In the data rows, zero lies at 4.5, halfway between 4 and 5.
Some points, one per row:
[6. 7. 2. 6. 5. 7. 5. 7. 4. 5. 6. 6. 2. 5. 6. 5. 4. 5. 4. 6. 7. 4. 2. 7. 4. 5. 4. 7. 2. 5. 4. 7.]
[5. 5. 4. 6. 5. 6. 4. 6. 2. 2. 4. 4. 3. 3. 4. 7. 4. 2. 4. 2. 6. 7. 4. 6. 3. 4. 3. 5. 3. 2. 3. 6.]
[2. 2. 7. 2. 2. 2. 7. 2. 7. 7. 2. 2. 7. 7. 2. 2. 2. 7. 7. 7. 2. 2. 7. 2. 7. 7. 7. 2. 7. 7. 7. 2.]
[3. 3. 4. 2. 4. 2. 6. 2. 5. 6. 3. 3. 4. 6. 2. 3. 3. 7. 5. 6. 3. 2. 4. 2. 6. 6. 5. 2. 4. 6. 6. 2.]
[5. 6. 4. 7. 5. 7. 3. 6. 2. 4. 6. 6. 4. 5. 5. 5. 6. 4. 3. 6. 7. 7. 4. 6. 4. 5. 4. 7. 3. 6. 4. 7.]
[6. 6. 7. 5. 6. 4. 5. 4. 7. 2. 7. 5. 7. 2. 5. 6. 5. 4. 2. 3. 6. 5. 7. 5. 2. 2. 2. 4. 7. 2. 2. 5.]
[7. 5. 3. 7. 5. 7. 5. 7. 2. 7. 4. 6. 3. 7. 6. 5. 6. 6. 5. 7. 6. 7. 3. 7. 4. 7. 4. 7. 2. 7. 4. 7.]
[6. 7. 2. 2. 6. 2. 4. 2. 2. 7. 7. 5. 2. 6. 5. 5. 4. 2. 5. 7. 7. 2. 2. 2. 4. 6. 4. 2. 3. 6. 4. 2.]
[4. 4. 4. 4. 5. 3. 5. 3. 4. 4. 4. 4. 3. 6. 4. 5. 5. 4. 4. 5. 5. 3. 2. 4. 5. 4. 5. 4. 4. 5. 5. 3.]
[2. 2. 5. 2. 2. 2. 7. 2. 5. 7. 2. 2. 4. 7. 2. 2. 2. 7. 4. 7. 2. 2. 5. 2. 6. 7. 6. 2. 5. 7. 6. 2.]
[6. 4. 4. 5. 6. 5. 4. 5. 4. 2. 6. 6. 4. 2. 7. 6. 4. 4. 5. 3. 7. 5. 5. 5. 3. 4. 3. 5. 4. 2. 3. 5.]
[7. 5. 3. 5. 6. 5. 4. 5. 4. 4. 5. 6. 4. 4. 6. 5. 6. 5. 4. 2. 5. 4. 4. 5. 3. 4. 3. 5. 4. 2. 3. 6.]
[6. 5. 2. 5. 7. 5. 2. 5. 3. 2. 6. 6. 3. 2. 6. 6. 3. 6. 4. 2. 5. 4. 2. 4. 4. 4. 5. 6. 4. 2. 4. 5.]
[3. 3. 7. 5. 3. 6. 4. 6. 7. 3. 3. 3. 7. 3. 3. 3. 7. 3. 2. 3. 2. 5. 7. 7. 2. 3. 2. 6. 7. 3. 2. 6.]
[2. 2. 7. 7. 2. 7. 2. 7. 7. 7. 2. 2. 7. 7. 2. 2. 7. 2. 2. 7. 2. 7. 7. 7. 2. 7. 2. 7. 7. 7. 2. 7.]
[4. 4. 6. 4. 3. 4. 7. 4. 6. 3. 3. 4. 6. 3. 4. 4. 2. 6. 6. 3. 4. 3. 5. 4. 7. 5. 7. 4. 6. 4. 6. 4.]
[7. 7. 5. 5. 7. 5. 4. 5. 5. 2. 7. 7. 5. 3. 7. 5. 4. 4. 6. 3. 7. 3. 5. 5. 6. 2. 6. 5. 5. 4. 6. 5.]
[7. 4. 2. 6. 5. 6. 4. 5. 2. 2. 5. 6. 4. 3. 5. 7. 4. 7. 3. 3. 6. 5. 3. 5. 4. 4. 4. 6. 2. 2. 4. 5.]
[4. 4. 6. 6. 4. 5. 5. 5. 7. 4. 4. 4. 7. 3. 4. 5. 7. 4. 2. 3. 4. 3. 6. 6. 3. 4. 2. 5. 6. 2. 2. 5.]
[3. 4. 7. 6. 3. 6. 4. 6. 6. 2. 3. 3. 7. 4. 4. 3. 6. 2. 2. 4. 4. 3. 7. 6. 3. 6. 2. 6. 6. 3. 2. 6.]
[2. 2. 7. 7. 2. 7. 2. 7. 7. 7. 2. 2. 7. 7. 2. 2. 7. 2. 2. 7. 2. 7. 7. 7. 2. 7. 2. 7. 7. 7. 2. 7.]
[7. 7. 4. 7. 7. 7. 6. 7. 4. 7. 7. 7. 4. 7. 7. 7. 7. 6. 4. 7. 7. 7. 3. 7. 5. 7. 5. 7. 4. 7. 5. 7.]
[4. 5. 5. 3. 4. 4. 3. 4. 5. 5. 6. 4. 6. 5. 4. 4. 5. 6. 5. 4. 4. 5. 5. 4. 6. 4. 7. 4. 5. 3. 7. 4.]
[3. 2. 7. 2. 2. 3. 7. 3. 6. 6. 2. 3. 6. 5. 2. 3. 2. 6. 7. 5. 2. 3. 6. 3. 7. 5. 7. 3. 6. 6. 7. 3.]
[4. 4. 6. 3. 3. 4. 3. 4. 6. 5. 3. 3. 6. 5. 3. 3. 2. 6. 7. 5. 3. 3. 6. 3. 7. 4. 7. 3. 6. 5. 7. 3.]
[5. 4. 3. 5. 6. 5. 3. 6. 2. 3. 5. 5. 2. 2. 7. 6. 5. 4. 4. 2. 5. 5. 2. 5. 4. 2. 3. 5. 2. 4. 4. 5.]
[7. 7. 3. 7. 7. 7. 7. 7. 2. 7. 7. 7. 3. 7. 7. 7. 5. 7. 5. 7. 7. 7. 2. 7. 4. 7. 4. 7. 4. 7. 4. 7.]
[3. 4. 4. 2. 3. 2. 6. 2. 3. 6. 3. 3. 3. 6. 3. 3. 4. 4. 4. 6. 3. 2. 2. 2. 5. 7. 5. 2. 4. 7. 5. 2.]
[6. 5. 4. 6. 4. 5. 4. 5. 4. 3. 5. 4. 3. 4. 5. 4. 5. 3. 4. 3. 5. 5. 4. 5. 3. 3. 3. 5. 4. 3. 3. 6.]
[4. 4. 2. 2. 6. 2. 7. 2. 3. 6. 4. 4. 2. 7. 4. 4. 6. 5. 4. 6. 4. 2. 4. 2. 5. 6. 4. 2. 4. 6. 4. 2.]
[7. 7. 2. 4. 7. 4. 4. 4. 2. 2. 6. 4. 4. 2. 6. 6. 2. 3. 6. 2. 6. 6. 3. 4. 3. 3. 3. 4. 3. 3. 3. 4.]
[6. 5. 3. 4. 6. 5. 4. 4. 4. 2. 7. 6. 4. 2. 5. 6. 6. 4. 5. 4. 6. 5. 3. 5. 4. 4. 5. 5. 3. 4. 4. 5.]
[5. 6. 2. 4. 5. 4. 2. 4. 2. 2. 5. 7. 4. 2. 6. 5. 5. 4. 3. 3. 5. 4. 2. 4. 4. 3. 6. 4. 4. 2. 5. 4.]
[2. 2. 6. 3. 2. 3. 6. 3. 6. 6. 2. 2. 6. 5. 2. 3. 2. 6. 7. 5. 2. 3. 6. 3. 7. 5. 7. 2. 6. 6. 7. 3.]
[4. 4. 5. 4. 4. 4. 6. 4. 6. 2. 4. 5. 5. 2. 4. 4. 5. 6. 5. 4. 4. 5. 5. 4. 6. 2. 6. 4. 5. 4. 6. 4.]
[7. 6. 2. 5. 7. 6. 6. 5. 2. 4. 7. 7. 3. 2. 7. 5. 5. 7. 3. 2. 6. 5. 2. 5. 4. 3. 4. 5. 4. 3. 4. 5.]
[4. 4. 6. 5. 4. 5. 5. 6. 7. 2. 4. 4. 6. 4. 4. 4. 7. 4. 3. 2. 5. 4. 6. 6. 2. 4. 2. 5. 6. 2. 2. 5.]
[3. 3. 7. 6. 2. 6. 4. 6. 7. 4. 3. 2. 7. 4. 3. 3. 7. 3. 2. 4. 2. 4. 7. 6. 2. 4. 2. 6. 7. 5. 2. 6.]
[2. 2. 7. 3. 2. 3. 7. 3. 6. 5. 2. 2. 7. 5. 2. 2. 2. 7. 7. 6. 2. 4. 6. 2. 7. 5. 7. 2. 6. 6. 7. 3.]
[2. 2. 5. 2. 2. 2. 7. 2. 5. 7. 2. 2. 6. 7. 2. 2. 2. 7. 7. 7. 2. 2. 5. 2. 6. 7. 6. 2. 5. 7. 6. 2.]
[7. 7. 4. 5. 5. 5. 3. 5. 3. 3. 7. 7. 2. 4. 7. 6. 6. 6. 4. 3. 5. 7. 3. 5. 4. 2. 5. 6. 2. 4. 4. 6.]
[3. 3. 4. 2. 4. 2. 7. 2. 4. 7. 3. 2. 4. 7. 3. 3. 3. 6. 3. 7. 3. 2. 2. 2. 6. 7. 5. 2. 5. 7. 5. 2.]
[4. 5. 3. 7. 5. 7. 2. 7. 4. 6. 4. 4. 4. 6. 5. 4. 4. 2. 5. 6. 5. 7. 2. 7. 4. 6. 4. 7. 2. 6. 3. 7.]
[4. 6. 2. 6. 6. 6. 3. 6. 2. 4. 7. 5. 3. 4. 6. 5. 4. 5. 4. 4. 4. 5. 3. 6. 4. 3. 4. 6. 3. 3. 4. 6.]
[5. 5. 4. 6. 7. 5. 6. 5. 4. 4. 6. 6. 4. 3. 6. 6. 6. 4. 4. 2. 5. 6. 4. 6. 3. 3. 3. 6. 4. 2. 3. 6.]
[2. 3. 6. 6. 3. 6. 2. 6. 7. 4. 3. 3. 7. 5. 3. 3. 7. 6. 2. 5. 3. 4. 7. 6. 2. 5. 2. 6. 7. 3. 2. 6.]
[6. 5. 4. 4. 6. 5. 2. 5. 2. 3. 6. 6. 4. 4. 5. 7. 5. 3. 6. 3. 6. 4. 3. 5. 4. 2. 4. 5. 2. 2. 3. 6.]
[6. 5. 2. 6. 5. 6. 4. 6. 3. 4. 6. 6. 4. 4. 5. 5. 4. 3. 6. 4. 6. 6. 4. 6. 4. 4. 3. 6. 2. 4. 4. 6.]
[7. 7. 6. 4. 7. 4. 4. 3. 6. 5. 7. 7. 7. 5. 7. 7. 2. 5. 2. 4. 7. 6. 7. 3. 2. 3. 2. 4. 6. 4. 3. 4.]
[2. 2. 7. 7. 2. 7. 2. 7. 7. 7. 2. 2. 7. 7. 2. 2. 7. 2. 2. 7. 2. 7. 7. 7. 2. 7. 2. 7. 7. 7. 2. 7.]
[4. 4. 3. 4. 4. 4. 6. 4. 4. 4. 5. 5. 4. 3. 6. 6. 4. 4. 6. 4. 5. 4. 4. 4. 5. 4. 5. 4. 3. 5. 5. 4.]
[6. 6. 5. 4. 4. 4. 5. 4. 5. 2. 5. 6. 5. 4. 4. 5. 3. 3. 7. 3. 6. 3. 5. 4. 6. 2. 6. 4. 5. 3. 7. 4.]
[7. 6. 4. 5. 4. 5. 4. 5. 4. 2. 7. 4. 4. 3. 6. 6. 4. 6. 6. 3. 5. 5. 4. 4. 3. 3. 3. 5. 4. 3. 3. 5.]
[5. 4. 2. 7. 6. 7. 2. 7. 3. 7. 6. 6. 2. 7. 5. 5. 5. 3. 6. 7. 7. 7. 3. 7. 4. 7. 4. 7. 3. 7. 4. 7.]
[4. 4. 4. 2. 4. 2. 7. 2. 4. 7. 3. 4. 3. 6. 3. 3. 3. 5. 4. 6. 4. 2. 4. 2. 5. 7. 5. 2. 3. 6. 6. 2.]
[3. 4. 5. 2. 3. 2. 4. 3. 4. 6. 4. 4. 4. 6. 4. 4. 4. 7. 3. 6. 3. 4. 4. 3. 6. 6. 6. 3. 4. 5. 5. 3.]
[4. 4. 5. 7. 4. 7. 2. 6. 4. 5. 4. 4. 5. 5. 4. 3. 4. 2. 3. 4. 5. 7. 4. 6. 3. 5. 3. 6. 4. 4. 3. 6.]
[3. 3. 7. 6. 3. 5. 2. 6. 6. 4. 2. 3. 7. 3. 2. 3. 7. 5. 3. 4. 3. 3. 6. 6. 3. 4. 2. 6. 7. 4. 2. 6.]
[6. 4. 5. 5. 7. 5. 3. 5. 5. 2. 7. 4. 5. 4. 7. 7. 4. 4. 4. 2. 5. 4. 5. 5. 6. 2. 7. 5. 5. 3. 7. 4.]
[4. 5. 4. 3. 6. 4. 6. 4. 4. 3. 5. 6. 4. 4. 4. 4. 6. 6. 7. 3. 4. 6. 2. 4. 4. 4. 5. 3. 3. 5. 5. 4.]
[5. 7. 2. 6. 7. 6. 4. 5. 3. 3. 5. 6. 3. 2. 7. 7. 4. 4. 3. 2. 4. 6. 2. 6. 4. 2. 4. 6. 3. 4. 4. 5.]
[3. 4. 6. 6. 4. 6. 4. 6. 6. 3. 3. 3. 6. 4. 4. 4. 7. 2. 3. 4. 3. 4. 6. 6. 2. 5. 2. 6. 6. 4. 2. 6.]
[2. 2. 7. 7. 2. 7. 2. 7. 7. 7. 2. 2. 7. 7. 2. 2. 7. 2. 2. 7. 2. 7. 7. 7. 2. 7. 2. 7. 7. 7. 2. 7.]
[5. 6. 5. 5. 5. 5. 3. 5. 3. 2. 6. 7. 3. 2. 5. 6. 6. 4. 4. 3. 7. 4. 4. 4. 3. 2. 3. 5. 4. 4. 3. 4.]
[2. 2. 7. 7. 2. 7. 2. 7. 7. 7. 2. 2. 7. 7. 2. 2. 7. 2. 2. 7. 2. 7. 7. 7. 2. 7. 2. 7. 7. 7. 2. 7.]
[2. 2. 7. 7. 2. 7. 2. 7. 6. 5. 2. 2. 7. 6. 2. 2. 7. 2. 3. 6. 2. 4. 6. 7. 2. 6. 2. 7. 6. 6. 2. 7.]
[6. 7. 4. 4. 6. 4. 7. 4. 4. 3. 7. 6. 4. 3. 7. 6. 4. 4. 4. 3. 7. 4. 4. 5. 3. 2. 3. 4. 3. 3. 3. 4.]
Here are 24 more points, each followed by its number:
[7. 6. 2. 7. 7. 7. 3. 7. 2. 7. 6. 6. 2. 7. 5. 7. 3. 7. 5. 7. 7. 7. 4. 7. 4. 7. 4. 7. 2. 7. 4. 7.] 0
[7. 6. 2. 3. 7. 3. 4. 3. 4. 6. 6. 7. 4. 4. 6. 7. 6. 4. 4. 5. 7. 2. 3. 3. 3. 4. 4. 3. 2. 4. 4. 3.] 1
[3. 3. 4. 3. 4. 2. 7. 2. 5. 5. 4. 3. 5. 6. 3. 4. 2. 7. 5. 5. 3. 2. 4. 3. 5. 5. 6. 3. 4. 5. 6. 3.] 2
[4. 4. 7. 5. 5. 5. 4. 6. 7. 4. 4. 5. 7. 2. 5. 5. 7. 2. 2. 3. 4. 4. 7. 5. 2. 3. 2. 5. 7. 3. 2. 5.] 3
[7. 5. 5. 6. 7. 5. 3. 5. 5. 3. 6. 7. 5. 2. 7. 7. 6. 4. 6. 2. 5. 4. 5. 5. 6. 2. 6. 4. 5. 3. 6. 5.] 4
[3. 2. 5. 2. 2. 2. 7. 2. 5. 6. 2. 2. 5. 6. 2. 2. 3. 6. 7. 6. 3. 3. 5. 2. 6. 6. 6. 2. 5. 6. 6. 2.] 5
[4. 4. 4. 2. 4. 2. 7. 2. 3. 6. 4. 3. 4. 6. 4. 3. 4. 6. 4. 6. 4. 2. 3. 2. 5. 6. 5. 2. 4. 6. 5. 2.] 6
[7. 7. 4. 7. 7. 7. 7. 7. 3. 5. 7. 7. 4. 5. 7. 7. 7. 6. 4. 5. 7. 7. 2. 7. 5. 6. 5. 7. 4. 6. 4. 7.] 7
[4. 5. 3. 4. 6. 4. 6. 4. 4. 3. 5. 6. 4. 4. 4. 5. 4. 5. 5. 3. 4. 6. 4. 4. 5. 3. 5. 4. 4. 3. 5. 4.] 8
[2. 2. 7. 7. 2. 7. 2. 7. 7. 7. 2. 2. 7. 7. 2. 2. 7. 2. 2. 7. 2. 7. 7. 7. 2. 7. 2. 7. 7. 7. 2. 7.] 9
[6. 7. 7. 4. 6. 4. 4. 4. 7. 2. 6. 7. 7. 2. 7. 7. 3. 4. 2. 2. 5. 4. 7. 5. 2. 2. 2. 5. 7. 2. 2. 5.] 10
[2. 2. 7. 7. 2. 7. 2. 7. 7. 7. 2. 2. 7. 7. 2. 2. 7. 2. 2. 7. 2. 7. 7. 7. 2. 7. 2. 7. 7. 7. 2. 7.] 11
[4. 3. 4. 3. 4. 3. 6. 3. 4. 6. 4. 4. 4. 5. 4. 4. 6. 7. 4. 5. 4. 2. 4. 3. 5. 5. 5. 2. 3. 6. 6. 3.] 12
[6. 6. 4. 4. 4. 4. 6. 4. 3. 2. 4. 6. 3. 4. 5. 5. 5. 4. 5. 4. 4. 3. 4. 4. 5. 4. 5. 4. 3. 4. 5. 4.] 13
[5. 4. 6. 6. 4. 5. 4. 5. 7. 3. 5. 5. 6. 3. 5. 4. 6. 5. 2. 4. 5. 6. 7. 6. 2. 4. 2. 5. 7. 4. 2. 5.] 14
[5. 5. 3. 3. 6. 4. 6. 4. 4. 4. 6. 5. 3. 3. 5. 4. 4. 6. 5. 4. 6. 3. 3. 4. 4. 2. 4. 4. 4. 4. 5. 4.] 15
[6. 6. 4. 5. 4. 6. 4. 5. 4. 2. 6. 5. 4. 2. 6. 6. 5. 3. 3. 3. 4. 4. 5. 5. 3. 2. 3. 5. 4. 3. 3. 5.] 16
[7. 7. 7. 4. 7. 4. 2. 4. 7. 3. 7. 7. 7. 2. 7. 7. 3. 2. 2. 4. 7. 4. 7. 4. 2. 4. 2. 4. 7. 4. 2. 4.] 17
[7. 5. 2. 6. 5. 7. 2. 7. 3. 5. 6. 6. 2. 5. 7. 6. 4. 6. 4. 5. 5. 6. 4. 6. 4. 5. 4. 6. 3. 5. 4. 6.] 18
[4. 3. 6. 6. 4. 6. 4. 6. 6. 4. 4. 3. 6. 4. 3. 4. 7. 3. 2. 4. 3. 3. 7. 6. 2. 3. 2. 5. 7. 3. 2. 6.] 19
[2. 2. 7. 7. 2. 7. 2. 7. 7. 7. 2. 2. 7. 7. 2. 2. 7. 2. 2. 7. 2. 7. 7. 7. 2. 7. 2. 7. 7. 7. 2. 7.] 20
[6. 4. 2. 4. 7. 4. 3. 4. 3. 4. 5. 5. 2. 4. 5. 5. 6. 4. 5. 4. 4. 4. 3. 4. 4. 4. 4. 4. 2. 3. 4. 4.] 21
[3. 3. 6. 3. 3. 3. 6. 2. 6. 4. 3. 3. 6. 4. 3. 2. 4. 6. 7. 5. 3. 5. 6. 3. 7. 5. 7. 4. 6. 5. 7. 2.] 22
[2. 2. 7. 7. 2. 7. 2. 7. 7. 7. 2. 2. 7. 7. 2. 2. 7. 2. 2. 7. 2. 7. 7. 7. 2. 7. 2. 7. 7. 7. 2. 7.] 23
Which three of these numbered points are nearest to each point below, ignoring the 2 directions in which the first points spread most? Their numbers follow each, nearest first.
[6. 7. 7. 5. 5. 4. 4. 4. 6. 3. 7. 6. 6. 2. 6. 6. 5. 4. 2. 2. 6. 6. 6. 4. 2. 2. 2. 4. 7. 3. 2. 5.] > 10 14 3
[6. 7. 3. 7. 7. 7. 4. 7. 2. 7. 7. 7. 2. 7. 7. 7. 2. 4. 3. 7. 7. 7. 2. 7. 4. 7. 4. 7. 2. 7. 4. 7.] > 0 18 7
[7. 7. 5. 5. 5. 6. 3. 6. 4. 4. 7. 6. 5. 3. 7. 6. 4. 5. 5. 3. 7. 4. 5. 5. 6. 2. 6. 5. 5. 2. 6. 5.] > 4 22 16
[6. 5. 5. 4. 6. 5. 3. 4. 4. 2. 5. 4. 5. 2. 6. 4. 4. 5. 6. 2. 5. 6. 5. 5. 6. 4. 6. 4. 5. 2. 6. 4.] > 22 4 8
[3. 3. 7. 6. 4. 6. 4. 6. 7. 4. 3. 3. 7. 4. 4. 3. 7. 4. 2. 4. 4. 5. 7. 6. 2. 3. 2. 6. 7. 4. 2. 6.] > 19 14 15
[6. 7. 5. 5. 7. 4. 6. 4. 5. 3. 5. 5. 5. 4. 5. 5. 5. 3. 5. 2. 6. 2. 5. 4. 7. 3. 6. 5. 5. 2. 7. 5.] > 4 19 22
[2. 2. 7. 3. 2. 2. 7. 2. 7. 5. 2. 2. 6. 5. 2. 2. 2. 7. 7. 5. 2. 5. 7. 3. 7. 5. 7. 3. 7. 6. 7. 2.] > 22 8 5
[7. 6. 3. 6. 7. 6. 5. 6. 2. 3. 7. 7. 2. 2. 6. 6. 5. 4. 4. 4. 5. 4. 2. 6. 4. 4. 4. 6. 2. 2. 4. 6.] > 13 2 5
[4. 4. 6. 6. 4. 6. 3. 6. 7. 2. 3. 4. 7. 4. 4. 4. 7. 3. 2. 4. 4. 5. 7. 6. 3. 3. 3. 6. 7. 4. 2. 6.] > 19 16 14
Now 24 new points, numbered from 0 again:
[5. 7. 2. 4. 7. 5. 7. 4. 3. 3. 7. 7. 3. 2. 5. 6. 6. 4. 3. 2. 6. 3. 3. 4. 3. 2. 4. 4. 4. 3. 3. 4.] 0
[5. 6. 6. 5. 6. 5. 3. 5. 6. 2. 5. 4. 6. 3. 5. 6. 5. 7. 2. 4. 7. 6. 6. 5. 2. 2. 3. 5. 7. 4. 3. 5.] 1
[2. 2. 6. 2. 2. 2. 7. 2. 6. 7. 2. 2. 6. 7. 2. 2. 2. 7. 7. 7. 2. 2. 6. 2. 7. 7. 7. 2. 6. 7. 7. 2.] 2
[4. 3. 3. 7. 3. 7. 2. 7. 4. 7. 3. 4. 4. 7. 3. 3. 6. 2. 4. 7. 4. 7. 4. 7. 3. 7. 3. 7. 4. 7. 3. 7.] 3
[5. 5. 3. 4. 5. 4. 5. 4. 2. 4. 4. 4. 4. 3. 5. 4. 4. 3. 5. 3. 4. 3. 4. 4. 5. 4. 5. 4. 4. 4. 5. 3.] 4
[4. 3. 6. 3. 3. 4. 5. 3. 6. 4. 4. 3. 6. 4. 4. 4. 4. 7. 7. 2. 4. 5. 6. 3. 7. 4. 7. 3. 5. 4. 7. 4.] 5
[2. 2. 7. 7. 2. 7. 2. 7. 7. 7. 2. 2. 7. 7. 2. 2. 7. 2. 2. 7. 2. 7. 7. 7. 2. 7. 2. 7. 7. 7. 2. 7.] 6
[2. 3. 5. 2. 4. 2. 6. 2. 5. 5. 3. 3. 5. 6. 3. 3. 2. 7. 6. 6. 3. 5. 5. 2. 7. 6. 7. 3. 5. 6. 6. 3.] 7
[3. 4. 4. 2. 3. 3. 7. 2. 5. 6. 3. 3. 5. 5. 3. 2. 2. 7. 6. 4. 3. 2. 5. 2. 6. 5. 6. 3. 6. 5. 6. 2.] 8
[2. 2. 6. 2. 2. 3. 7. 2. 6. 6. 2. 2. 6. 6. 2. 2. 2. 7. 7. 5. 2. 3. 6. 2. 7. 6. 7. 2. 6. 6. 7. 2.] 9
[3. 5. 5. 3. 4. 4. 5. 4. 5. 4. 4. 3. 5. 2. 4. 4. 3. 4. 5. 5. 4. 3. 5. 4. 7. 3. 6. 4. 5. 3. 7. 4.] 10
[4. 6. 2. 5. 5. 6. 4. 5. 2. 3. 6. 5. 2. 4. 6. 7. 5. 5. 4. 2. 6. 5. 2. 6. 4. 3. 3. 5. 3. 3. 4. 6.] 11
[5. 5. 3. 7. 5. 6. 3. 7. 2. 5. 5. 4. 2. 5. 6. 4. 6. 5. 4. 5. 6. 3. 3. 6. 3. 5. 3. 6. 3. 5. 3. 6.] 12
[4. 6. 4. 4. 4. 4. 6. 4. 3. 4. 4. 5. 4. 5. 6. 5. 5. 3. 5. 4. 6. 2. 3. 4. 5. 4. 5. 3. 4. 4. 4. 3.] 13
[7. 6. 3. 6. 7. 7. 3. 6. 4. 5. 6. 7. 4. 4. 7. 7. 6. 7. 4. 5. 7. 6. 2. 6. 5. 5. 4. 6. 2. 5. 4. 6.] 14
[4. 4. 5. 4. 3. 3. 6. 4. 5. 4. 4. 4. 4. 4. 4. 4. 2. 4. 5. 4. 3. 6. 4. 4. 6. 2. 6. 4. 4. 4. 6. 4.] 15
[5. 5. 2. 7. 7. 6. 3. 6. 2. 4. 5. 5. 2. 4. 6. 5. 5. 4. 4. 4. 7. 7. 3. 6. 4. 5. 3. 7. 2. 5. 3. 7.] 16
[2. 2. 7. 2. 2. 2. 7. 2. 7. 7. 2. 2. 7. 7. 2. 2. 2. 7. 7. 7. 2. 2. 7. 2. 7. 7. 7. 2. 7. 7. 7. 2.] 17
[7. 7. 7. 4. 7. 4. 2. 4. 7. 3. 6. 7. 6. 2. 6. 7. 3. 4. 2. 4. 7. 4. 7. 5. 2. 3. 2. 4. 7. 2. 3. 4.] 18
[5. 5. 2. 6. 5. 5. 2. 6. 3. 3. 5. 7. 2. 2. 5. 4. 6. 3. 4. 3. 6. 4. 3. 6. 4. 3. 4. 6. 2. 2. 3. 6.] 19
[7. 5. 3. 5. 6. 4. 3. 5. 2. 4. 7. 7. 2. 2. 5. 7. 4. 4. 4. 2. 6. 4. 2. 5. 3. 3. 3. 5. 3. 4. 4. 5.] 20
[2. 3. 4. 3. 3. 2. 7. 2. 5. 6. 3. 3. 4. 6. 2. 2. 2. 7. 7. 6. 3. 3. 5. 2. 6. 6. 6. 2. 5. 6. 6. 2.] 21
[7. 6. 4. 4. 7. 4. 4. 4. 2. 3. 6. 5. 3. 2. 6. 7. 5. 3. 4. 2. 6. 5. 2. 4. 3. 3. 3. 4. 4. 4. 3. 4.] 22
[5. 6. 3. 4. 6. 4. 6. 4. 4. 3. 5. 5. 3. 4. 6. 6. 4. 4. 5. 4. 4. 5. 2. 4. 4. 3. 4. 4. 2. 2. 5. 4.] 23
The same question for these:
[2. 2. 7. 7. 2. 7. 2. 7. 7. 7. 2. 2. 7. 7. 2. 2. 7. 2. 2. 7. 2. 7. 7. 7. 2. 7. 2. 7. 7. 7. 2. 7.] > 6 2 21
[4. 4. 3. 6. 6. 6. 6. 6. 3. 3. 5. 5. 4. 4. 4. 5. 3. 4. 3. 3. 5. 7. 4. 6. 3. 5. 3. 6. 4. 5. 3. 6.] > 21 7 6
[3. 3. 5. 2. 2. 2. 5. 3. 5. 6. 3. 3. 5. 6. 4. 3. 2. 7. 6. 6. 3. 3. 6. 2. 6. 6. 6. 3. 5. 5. 6. 2.] > 2 17 9
[5. 4. 3. 7. 4. 7. 5. 7. 3. 7. 4. 5. 2. 7. 4. 4. 7. 2. 5. 7. 4. 7. 4. 7. 4. 7. 4. 7. 3. 7. 4. 7.] > 3 16 6
[4. 5. 5. 4. 4. 4. 3. 3. 5. 5. 3. 4. 5. 4. 4. 3. 3. 4. 7. 3. 4. 5. 5. 4. 6. 4. 6. 4. 5. 4. 6. 4.] > 9 5 8
[6. 6. 3. 6. 6. 5. 4. 5. 4. 5. 7. 6. 4. 3. 7. 6. 6. 3. 6. 4. 7. 3. 3. 5. 4. 3. 4. 6. 4. 2. 4. 5.] > 2 13 17
[7. 7. 2. 4. 4. 3. 4. 4. 2. 3. 6. 4. 3. 4. 7. 4. 4. 3. 4. 5. 4. 3. 2. 4. 5. 4. 5. 4. 2. 4. 5. 4.] > 4 6 13
[5. 4. 3. 6. 4. 6. 3. 7. 2. 4. 4. 4. 3. 5. 5. 5. 6. 3. 3. 6. 7. 4. 3. 7. 3. 5. 3. 7. 4. 5. 4. 7.] > 12 16 6
[2. 2. 7. 7. 2. 7. 2. 7. 7. 7. 2. 2. 7. 7. 2. 2. 7. 2. 2. 7. 2. 7. 7. 7. 2. 7. 2. 7. 7. 7. 2. 7.] > 6 2 21
[5. 5. 4. 4. 5. 3. 5. 4. 3. 5. 4. 5. 3. 4. 4. 4. 4. 6. 6. 2. 4. 4. 4. 4. 5. 4. 5. 3. 4. 3. 5. 3.] > 8 9 21
[5. 6. 2. 4. 5. 5. 2. 5. 3. 2. 4. 5. 4. 2. 7. 7. 5. 3. 4. 4. 7. 4. 2. 5. 4. 2. 4. 5. 2. 2. 4. 5.] > 19 4 13
[5. 5. 3. 7. 4. 7. 4. 7. 2. 6. 5. 5. 2. 6. 5. 5. 4. 2. 4. 6. 4. 6. 2. 7. 4. 6. 3. 7. 4. 6. 4. 7.] > 3 16 6
[3. 3. 3. 2. 3. 2. 7. 2. 3. 7. 3. 3. 3. 7. 3. 3. 3. 5. 6. 7. 4. 2. 3. 2. 5. 7. 5. 2. 3. 7. 5. 2.] > 12 6 16
